The rows of T fall into a few groups, and each row is roughly a mix of its group's hidden directions.
T:
[[  1   4  -7   7   0 -12 -15  24   6 -18]
 [ -2 -11  16   8   1  -2  -1  -1 -31   2]
 [ -5 -12  16  14   6  20   0  -3   2  19]
 [  5   7  -5 -11 -26  -2  12 -15   7   9]
 [ -2  -6  21   6  -9  -9   7 -15 -21  -2]
 [ -2  12  18   1  -8  12 -12 -14  11  17]
 [  9  16   1  -8   1 -12  18  -4  23   0]
 [ -3  -1  15  -4 -19 -13   7 -13 -20   5]
 [ -8   1  13  -3  -8  14 -17  -5  18  17]
 [ -2   3  13  22  -2 -20   0  -4  18   4]
 [ -9 -17   4  12  17  -2 -11   9  20   2]
 [ -4  20 -12  -9   8  -7  14  10  18   4]
 [  2   7  -1 -12 -27  -5  14 -13   0   9]
 [ -4   4  -5   8  31   0  -3  17   4  -3]
 [ -6  17   6  -6  15   3   8 -21  10  15]
 [  1 -12   6   4   2  22 -14   3 -22  -5]
 [  0 -21   3   4  -3 -22  -6   8 -18  -6]
 [ -8 -14  14   1   3  -8  17 -15 -14  13]
 [  0  -1 -17   6  17  11  -2  13  22  -7]
 [ 12 -11 -18 -18   0  12   2   7 -15  -8]
 [  0   5 -22 -12   0   9  -1  21  -2  16]
 [ -2  -4  -9  -2 -21  -5  20  -1   6 -20]
 [  5 -25   0   7  -5  16  -6  16 -11   0]
 [ -2 -11  20  17  14  -3  -7  -7 -14 -11]
 [ -4   4   7  18  19 -21   8  10  -2  -8]
 [  9  19  -9  -3 -12 -14  17   9   7 -12]
 [ -4  -2 -15 -17 -14   9 -11  23   1   0]
 [  2  -9 -13 -19   7  20  -1   3 -18  -5]
 [  1  10 -17 -17 -18   3   4   4  19   4]
 [  1  -7  -1  -8 -20   7 -11  -2 -27  -1]
 [-10   3  19  23 -10   2   2  -6  13  11]
 [ -4  -8   1  -4 -19   3 -13  -3 -28   2]
 [ -7  -8  19   8  15  -9  17 -12  -3  12]
 [  2  11   1  -7 -16  -9  22 -14  -4  14]
 [  4  -6  -9 -16  13 -22  -3  -1 -17  -8]
 [ 12  18  -4  -9 -23   3   7  -7  14   0]
 [  1  -1   6  -9 -27  -3  10  -9 -18   9]
 [  3 -12  -8   1   1  13 -23   7  17 -13]
 [  7  -4  10   8  16  15  16   2  12 -17]
 [  0  16   1  -9 -20 -25   3  -6   3   5]
 [ -8  25   7   4   0 -12   4 -13  17   3]
 [ -3 -15   8  -2 -14   6  -1  -7 -29  -1]
 [ -3  -5  24   8  -5 -11   1 -16  -4 -18]
 [ -3  13   1  -9 -11 -10  23  -3 -14  15]
 [ -5  -7 -10 -13 -11   9 -14  24  -8  -2]
 [ -3  16 -14  -3  19  -3   7  13  18   3]
 [ -4 -19   2  -4   4  11  -4  -5 -25  14]
 [ -9  16   9   1   7 -25   2 -15   7   5]
 [-12  -8   9   6  29   6 -10   9  -7   2]
 [  0 -13 -13  -3 -12   9  21   1   4 -20]
 [  0 -12   1 -10   0 -23   7 -14 -20   2]
 [ -2  22   1  -2  -1  17   9 -13  18   8]
 [ 13   6 -19  -6 -11 -10  19   4  -4 -15]
 [  9 -20 -10 -17   4   2   3   0 -23  -2]
 [  8   9   8  -2 -12  14  -7 -16  21  11]
 [ -5 -15  -8   0  14  -6   4   9 -27  -8]
 [  8  15 -10   1  -7 -18  18  10   4 -14]
 [  9  21  -7 -18 -17   8  10  -2  -8  -3]
 [-12  11  14   4  17   4  -9  14  19   4]
 [  1  15  22  15   2 -11   5  -2  11 -15]
 [  6 -25  -2   3  -1  18  -5  16 -13  -1]
 [  1 -20 -12 -14   0  16   3  -3 -17  11]
 [  0 -11  21  16  11  -4  -3 -10 -17  -8]
 [  3   7 -22  -9   8   4 -17  10  13  12]
 [ -6 -27   6  14  13   1 -12  -8  -1   8]
 [-10  14  20  -3  -1  13 -12  -9  -7  17]
 [-16 -12   4   4  -7 -13  -4  -9 -20  16]
 [ -5   1  12  11   6  25   2  -5  10  18]
 [ -9  11  11   8   0 -23 -15  -4  -3  16]
 [  2  10 -22 -15 -12   5   5   7  14  12]
 [  7 -24  -4   2  -3  15  -6  17 -13  -3]
 [ 13   1 -11   9   9   8  -3 -16  24   5]
 [ -5  15  17  14   5  -8  -3   3  23   5]
 [ -1   1   6  14  -7  29  -1   8  14   6]
 [ -1   0 -26 -10  -2   5 -20   9   1  11]
 [-15  10   8  -8   0   9 -11  17  20   7]
 [ -4  -7   7  -6  10 -25   3 -16 -15   8]
 [  3  19   2   9  -6 -24  15   6   3  -9]
 [  8 -25  -6  -1  -1  15  -4  15 -15  -2]
 [  4  12 -14  -6  -7 -18  -5  11   3 -22]
 [  0  -2  -6 -17  -1  17  -2  -5 -28   2]
 [  1 -15   9   7   3  22  -8   3 -21  -9]
 [-11 -11  16  13  13 -10  18 -11   0   8]
 [ -1 -10  11   2   2  17 -15 -21  -4  15]
 [ -7  24   2   5  -5 -19   0  -4  16  -7]
 [ -7  25   6   7   2   8   2  -7  23   6]
 [ -5 -13  11  23  -4  -6 -14  18   1  -3]
 [ 13  -1  -9  -6  12  25  -3  11   9 -10]
 [ -7 -21   0  -3   6   7   1  -7 -22  17]
 [ -8 -21   5  18  18 -11  -7   5   5   1]
 [  5   0  -3 -11 -29   2   8 -13  -5  12]
 [-10   0   0   9  13 -21   7  19 -10  -9]
 [  4  -6   3  10  12  25 -15  10  -6 -12]
 [ -3 -14   4  18   7 -13  -4   4  25   0]
 [ -1   8 -16 -18 -11  -2  11  17  -9 -10]
 [  1   9 -13 -10 -27  -5 -15   4  -7  -5]
 [  3 -15  -3 -14 -13  13   0  -4 -25   3]
 [ -2  11  11  -4 -14 -14  22 -13  -9   6]
 [ -6   2 -17 -16  -5   7  -7  27   1   1]
 [  0  14  11  -2 -16   8  -7  -8  23  12]
 [ -3  -2  18   9   5  12 -15 -18   2  17]
 [ -2 -11 -30 -12  -5   4  11   3   9   1]]
In each list below, three rows fit none of the groups, and each other row fits one group, some only roughly. Which are they? Name them in the order they come.
    q_578: [  3  23 -13 -16  -7   6  10 -12   7  -7]
    q_108: [  3  28   3  -2 -11 -16  15   3   1  -4]
    q_860: [ -9   8  13  21   5  -9 -13  11  16   1]
    q_358: [  8  13  -8   1   1  -1  18 -18  11  19]
    q_562: [ -9 -10  10   3  10   0 -15  18 -13 -16]
    q_351: [ -3  12   5  10  28 -11  11  -2  10  -3]
    q_66: [  2 -11  -7 -12  -7 -20   8   7 -23  -1]
    q_316: [  5  13   2  12 -16 -24  10  -1  12  -3]
    q_445: [ 13   6  -7   6 -17  -7 -12   1  25  -5]
    q_519: [  7   2  -8   6  -3 -15   0   5  32   5]
    q_842: [  9   1   0  -4 -22   2   6 -25  13   0]
    q_722: [ -5 -10  14   7   7  15 -18 -12   9  15]
    q_891: [ -5  -4  19  13  14 -12   2   0 -20  -9]
    q_363: [  0 -16   2  11  12  13 -21  11 -14  -4]
    q_981: [ 10   3 -15 -15  17  17  -4  10  11   7]
	q_66, q_445, q_519
    q_844: [  3  -4  14  19  23  -3  -4 -12   8  -9]
    q_899: [ -4   7   6 -12 -22  -8  16  -2 -16   9]
    q_270: [ -1  -9  -6 -11 -13  -4  30  -8   5  -4]
    q_260: [  6  12 -12 -26 -11   1  13 -10  -6  -2]
    q_167: [ -7   2  23   8  -8  18 -15   0  12   5]
    q_512: [  9  20  -8 -11 -23  -4  12  -1   1  -5]
    q_904: [  5 -14 -14  -8  21  10   6   2 -14 -12]
    q_576: [  3  -3 -21 -14   3  10 -18   8  13 -11]
    q_3: [  6   2  11   2 -19  -3  11 -27   6   0]
    q_572: [ 12  -5  -5 -18  -9  18 -10   1 -19  -2]
    q_286: [  6  14  -2   8  16  -8  17 -16  16   5]
	q_260, q_167, q_576
    q_536: [  8  -4 -21  -8   3  13 -19   7  13  -9]
    q_948: [ -3  -9   1 -13 -28   4  -6   6 -16   0]
    q_506: [ -1 -12   7  14  22   4 -16   9 -13  -7]
    q_337: [ 11  18 -21  -8 -15  -7   5   4   5 -11]
    q_714: [ -1 -15   8  -6  10  -4   7 -18 -15  18]
    q_804: [  2  -5   2 -10 -27  -2  19 -11 -10   4]
    q_15: [  1  -9 -19 -17   6   5   8  10 -20  -9]
    q_906: [ -7  -2  11  10  21  -4   0  14 -22  -1]
    q_824: [  4   0 -12   7   2 -23  17  11  -5 -16]
    q_707: [  7  13  -7 -12  -8 -13  18  -2  21  -3]
    q_871: [  0  -7 -17  -2  10  14 -15  23  -4   5]
    q_268: [  0  -9 -18 -13  13   5   6  16 -12 -14]
    q_785: [  4  18 -20  -6  -5   0 -19  12  11  -3]
	q_536, q_337, q_804
    q_550: [ -2  13   6  10 -14 -13   5   2  11 -24]
    q_65: [-8 20 24  7  4  2 -6 -3 12 11]
    q_113: [ -4  -4  -3   6   2  11 -29   9 -16   4]
    q_704: [  2   2  11   6  -1  -9  17 -14 -22  14]
    q_598: [  8  29   3  -3 -18  -7  10  -2   7  -1]
    q_894: [-10   4   7  16   4 -19  15  -4  18  -5]
    q_135: [ 10  12  -6   6 -19 -20  14  -1  10  -7]
    q_421: [  5   9   5  -8   5  -7  29 -14   2   9]
    q_745: [ -8  -3   9  13   7   5 -25   5 -18   3]
    q_93: [  5 -23   0 -10  -8   5  -1  -6 -25  -4]
    q_994: [ -6   2  10  14  12   4 -27   7 -10   5]
    q_727: [ 12   2 -20 -20  -5   4   5   1 -11 -16]
    q_356: [ -1 -17   9  18  19  -2  -5   3 -15 -11]
	q_421, q_93, q_356
    q_892: [ -6  20  18   1   6  13 -10  -1  15  11]
    q_940: [ -2  -2   2  -6   0  15   6 -13 -30  -5]
    q_353: [ -4  -1   9  13  27  -5   3   5 -19   1]
    q_391: [ -1  13 -19  -9   8   2   3  14  23   2]
    q_46: [  9  11 -14  -5   2 -13  25   6 -13  -4]
    q_217: [ -2   0  20   6  -3 -12  14 -13 -21   3]
    q_7: [ -5  -8  15  14 -10  16   8 -10   7  19]
    q_70: [  5 -10 -14   2   2  16 -22   7  17  -3]
    q_496: [  9 -23  -7 -11  -1   9   2   5 -22  -2]
    q_37: [ -1  30  -4 -10  -6  11   8 -11   4   9]
	q_940, q_46, q_37
    q_753: [  7   5 -16  -4  16  16 -14  12  14   4]
    q_413: [  0   7 -13 -15 -25 -16   3  -5   2   5]
    q_658: [  8  14  -6   4 -18 -20  14   4   9 -10]
    q_364: [  0 -20   6   2 -11   9 -23   6 -11 -10]
    q_57: [ -8   8   7  19  -6   8 -10 -11  24   3]
    q_117: [ -9 -12  22  17   4   2  -4  -6 -19  -1]
    q_371: [ 10   8 -11   0  -4  12   2  10  18 -23]
    q_611: [ -5 -20  12   3   8   4  23 -11 -11   3]
    q_792: [  2 -15   3   0   0  18 -29   2   6   5]
    q_869: [-10 -19  16  10   6  15 -14 -10  -4   7]
    q_346: [  8  -5 -18 -19   3  19  -8   2  -5  13]
	q_57, q_792, q_869
    q_198: [  6 -20  -5   2  -4   1 -12  24 -13  -9]
    q_334: [-13   3   7   3  -8 -27  -4  -9  -4  17]
    q_839: [-10  -7  20  22   4   2  -6   3   7  16]
    q_929: [ -2  17  11   5  10 -13  18 -16  12   0]
    q_676: [ 18   0 -10  -9   2   0 -14  17  -4 -20]
    q_162: [  7  19   0   3 -19 -18  13  -4 -11  -4]
    q_277: [ 0 13  2 10 -6 -9  3 -5 28 14]
    q_817: [  2  25   9  -2  -7 -23  -2   0  11   0]
    q_540: [ 0 -6  8 13  4 29 -3 10  9 10]
    q_112: [  3  19  -1  -2 -19 -17  13   7  12  -5]
    q_367: [ -8  13  12  16  12 -20   4  13   8  -3]
    q_389: [-2 16  1  5 -1 24  4 -2 21  7]
    q_688: [ -4   4  -2   1   0 -17  24  -2  23   0]
    q_867: [ -4   8  -6 -14  -3 -24  19 -12   1   6]
    q_872: [ -2   5 -20 -15  -3   5  -4  14  23  -2]
	q_676, q_277, q_867
    q_193: [  5  15  28   2   1 -16   4 -10  -1   6]
    q_810: [  6   0  -1   0  -4  21 -24  10 -14  -8]
    q_370: [  1 -29  -3  10  10  -1  -3 -11 -15   0]
    q_402: [  1  -5 -23  -3  21   0   0   9  12 -13]
    q_265: [ 10   2 -22 -14  11  11  -6  11  15   5]
    q_663: [  4  15  -1   4 -20 -23  13   0  -6  -7]
    q_898: [  0 -21  -1  15  18  -8  -3  -4 -18  -4]
    q_681: [ -2   9 -21 -15 -13  -7 -10   9  13  10]
    q_558: [  0  21  -5   5   5 -13 -10   7  24   0]
    q_788: [ -2  -6  -3   0   3  22 -10  -4 -27  -3]
	q_402, q_681, q_788
    q_424: [  3 -13 -21 -12  12   0   7  12 -12 -14]
    q_207: [ -2   4   8 -13   2  10   9  -9 -29  -4]
    q_640: [  0 -12   2  -6  -6  -5  32 -12   2  -4]
    q_426: [ -4   5 -11   4  17  14 -14  13  19   4]
    q_428: [ 10   8  -7  -1 -11   0   8 -21  23   5]
    q_878: [  6   3  -9  10 -19  -9  16  16   8 -14]
    q_317: [ 11  10 -15 -11  13  12 -14  12  13   7]
    q_781: [  9   7 -12  -8  21   7  -4   7  20  11]
    q_215: [  2  12  12  -6  -9 -24  14 -10   2  10]
    q_321: [ -2 -18   0   1  -2  13 -24  13  -6 -11]
	q_207, q_426, q_878
    q_950: [ -1 -16   0   3  -6  19 -10   3 -24  -8]
    q_835: [ -2  -2   9 -13 -13 -15  17 -15 -10  13]
    q_290: [ -4 -23   8  12   7  16  -6  16  -5   1]
    q_491: [ -7 -29   3   4  10   9 -14  -7  -7   8]
    q_937: [ -9 -12  17   7   5  -1 -13  12 -16 -16]
    q_123: [  5 -27 -12  -7  14   0  -1   9 -13  -7]
    q_209: [ -4 -10  15  -3 -22  -3  -2  -4 -24  -3]
    q_669: [ -2 -18   9  -3  -1 -13  11 -15 -21   9]
    q_861: [ 10  -2  10   5   0  24  -6   7  -7 -23]
    q_67: [ 0  4 -2  1 17 18  6  2 27 -3]
	q_290, q_123, q_67
    q_169: [-11   0   9   7  25  -5   0  18 -12  -8]
    q_813: [ -4  -5  -6   3  22   4  -6  22 -17   6]
    q_977: [ -3  -2 -17  -7   7  11 -14  25   5  -1]
    q_641: [  1  20  -3   2 -18  12  13  -9  17  -1]
    q_441: [ -4   7  19   6   2 -15  18 -10 -17   5]
    q_949: [  2  -4 -16  -4   4  12 -19  14  20  -7]
    q_418: [ -3  19  12   2  12 -17   6  14  10 -12]
    q_543: [ -8 -10   7  -3  19  18 -13  -8 -11  12]
    q_408: [  6   5 -23  -1  19   2   1  13  15  -8]
    q_25: [  4  24   7   5   5 -11 -18   6  14  -5]
    q_146: [-12   5   0  -1  -8 -25  -1  -8  -3  21]
    q_384: [ -3   2  18   5  -4 -13  16 -13 -21   4]
    q_500: [ 10 -13  -3   2  -4  17 -17   2 -18 -14]
    q_39: [ -9  -9  15   4   4  -2 -16  15 -12 -20]
	q_418, q_408, q_500
    q_779: [ -7   4   1  -5  -2   2 -22  -2 -29  -3]
    q_597: [  2 -20  -5  -9  -7  19   2  -1 -23  -3]
    q_661: [  0  17  -1   1 -16 -16  11   7  21  -2]
    q_537: [ -5 -20  -6 -10  -4   4  20 -11 -16   7]
    q_114: [  2  -8 -10  -8   3   3   2  -3 -33  -4]
    q_589: [  5   3 -13 -18  14   6  -4  -1   3  25]
    q_311: [  9  10  -3 -14 -26  10   0 -11  10   7]
    q_172: [-8 21  6 10  8  6 11  8 20 10]
    q_210: [  4 -16   0 -13   9  12   8 -14 -15  16]
    q_115: [  0  -6   2   2  12 -15   7 -30   1   6]
	q_779, q_172, q_115
    q_31: [  7 -27  -5  -2 -11  -2   0   6 -21  -5]
    q_250: [-11  23   1   9   0 -14   2  12  18  -1]
    q_586: [ -1 -17   0   2   0  11 -24  15  -4 -13]
    q_105: [  5 -12   2  -5 -27   6 -12 -12  10 -10]
    q_282: [  8  -9  10   3 -23  -1  -2 -24   4  -4]
    q_991: [  3  -2  14   0   3   0  -6 -17 -28  -7]
    q_490: [-11  25  -6   0  -3 -17   3  -4  17   5]
    q_667: [ 13   7  -8  -6  10  23 -16  13   5  -6]
    q_18: [  8   9 -17 -10 -14   4   7  -9  19  12]
    q_29: [-7 19 -4  0 19 -9 19 10 -1 10]
    q_454: [  5   6  -3  12  24   0   1 -11  22  -2]
    q_222: [-10  -3  20  12  19  -9   0   5 -12 -13]
    q_541: [ -6   2  16  17   7   2 -24   2 -14   3]
	q_250, q_991, q_490
    q_588: [ -6  16   6  18 -10  -8  -7  10  21  -7]
    q_89: [  1 -21 -13  10   3 -20   7   9   0 -12]
    q_375: [  9  15 -20 -11 -11   5   9  11  16  -1]
    q_175: [ -5 -15  14  -1  -5   5   7 -11 -27   4]
    q_983: [  2   4 -17 -17   1   6  11  14 -16 -14]
    q_183: [ -5  -1  -7  -7   6 -18   5  16 -23 -11]
    q_395: [ -1 -22  -5  -7  -7  15   3  -3 -23   2]
    q_921: [ 12  13 -20 -12  -5   5  -4  13  17  -7]
    q_320: [  7   9 -19  -6   7   4   3   9  27  -5]
    q_907: [  9  -6   1   2 -18   4  -7 -22  19  -6]
    q_131: [  2 -16  -9   4 -10  23  -5  15   0  13]
    q_168: [  2 -12 -20 -13   5   4   7  11 -17 -14]
    q_409: [ 10   9  -8   5 -17 -19  14   3  16  -9]
    q_365: [  2  21   0   6  -4 -19  15  13  11  -8]
	q_375, q_183, q_131
    q_530: [ -9   5  22   5  -1   8 -14 -14  -3  19]
    q_742: [ -5 -12   2  -8   3  22  -5   0 -24 -10]
    q_224: [  3   7   1   9  -5  27 -17  11   3 -10]
    q_653: [ -6  12 -18 -16  -4   2   4  22   5   9]
    q_857: [  5 -17  -7 -11   1 -20  -1   2 -22  -8]
    q_354: [  0  -8 -14   5  20  14 -13  18  -3   6]
    q_697: [  7   1  -8   0 -11 -10  13  -8 -29  -7]
    q_836: [  6  12 -22  -8  -1   6   8  -1  18  16]
    q_602: [  5 -12 -12  -5 -16  -3  18   9  -3 -20]
    q_330: [ 13   4 -18 -14  11  18  -7   9  10   3]
    q_747: [ -3 -23  -3  -6 -10   8   6  -3 -24  -1]
    q_28: [ -6   1  -7  -1  19   4 -13  21  13 -13]
    q_97: [ -4 -17  15  20   4  12  -9  13   0   9]
	q_742, q_224, q_602
    q_144: [ -1  25  -4 -11   3   9  10 -18  11   2]
    q_457: [-10  -4   3  -7  18  13  -4   3 -26   3]
    q_54: [ -5  21   6   4  -7   8   9 -16  20  10]
    q_425: [  5  10 -14  -9  -8  -9  17   1  23  -7]
    q_359: [ -6  10 -14 -19 -22  -7   3  -4 -10   9]
    q_660: [ -4   2  19  15   5   4 -22   1 -16  -1]
    q_911: [  7   4 -17 -13 -21   7   1  -5  18   8]
    q_6: [ 11  14 -14  -7   4  11 -20  13  11  -1]
    q_76: [  1  -6 -10   9  25  10 -15  16   2   1]
    q_989: [  0 -17   5  -1 -12  14   4  -5 -24 -11]
    q_483: [  9  11   5   6 -19 -14  10  11 -10 -18]
    q_186: [ -6 -21  14   7   2   6  18  -9 -16  -4]
    q_220: [-5 -1  9  5 30 -2 14  9 10  1]
	q_359, q_483, q_220
    q_529: [-11  29  16   2  -3   4   2  -8   8   3]
    q_715: [-11  -1  13  13 -12 -17  16 -10   2 -13]
    q_122: [ -7 -15   0 -11  12  23 -11   0 -14   3]
    q_312: [ 10  -1 -15 -12   8  21 -17   9   0   8]
    q_48: [ -1  20  -3   4  -7   6 -12  24  13  -3]
    q_902: [-12  -9  14   6  19  15  -5  15  10   6]
    q_180: [ -2  20  -7 -21  -6   4   8  19  -4  -5]
    q_703: [ 1  3 -6 -1  8 -9 23 -2 26 -1]
    q_368: [ 10  -2 -16 -11 -23  11  -1  -8   7  14]
    q_605: [  0  21  -4   1  10 -10  21  -8  13  10]
    q_956: [  5  -1   8  -7  -5  12 -21   2 -26   0]
    q_832: [-8 -1  9 10 -6 -7 -6  8 31  4]
	q_529, q_48, q_902
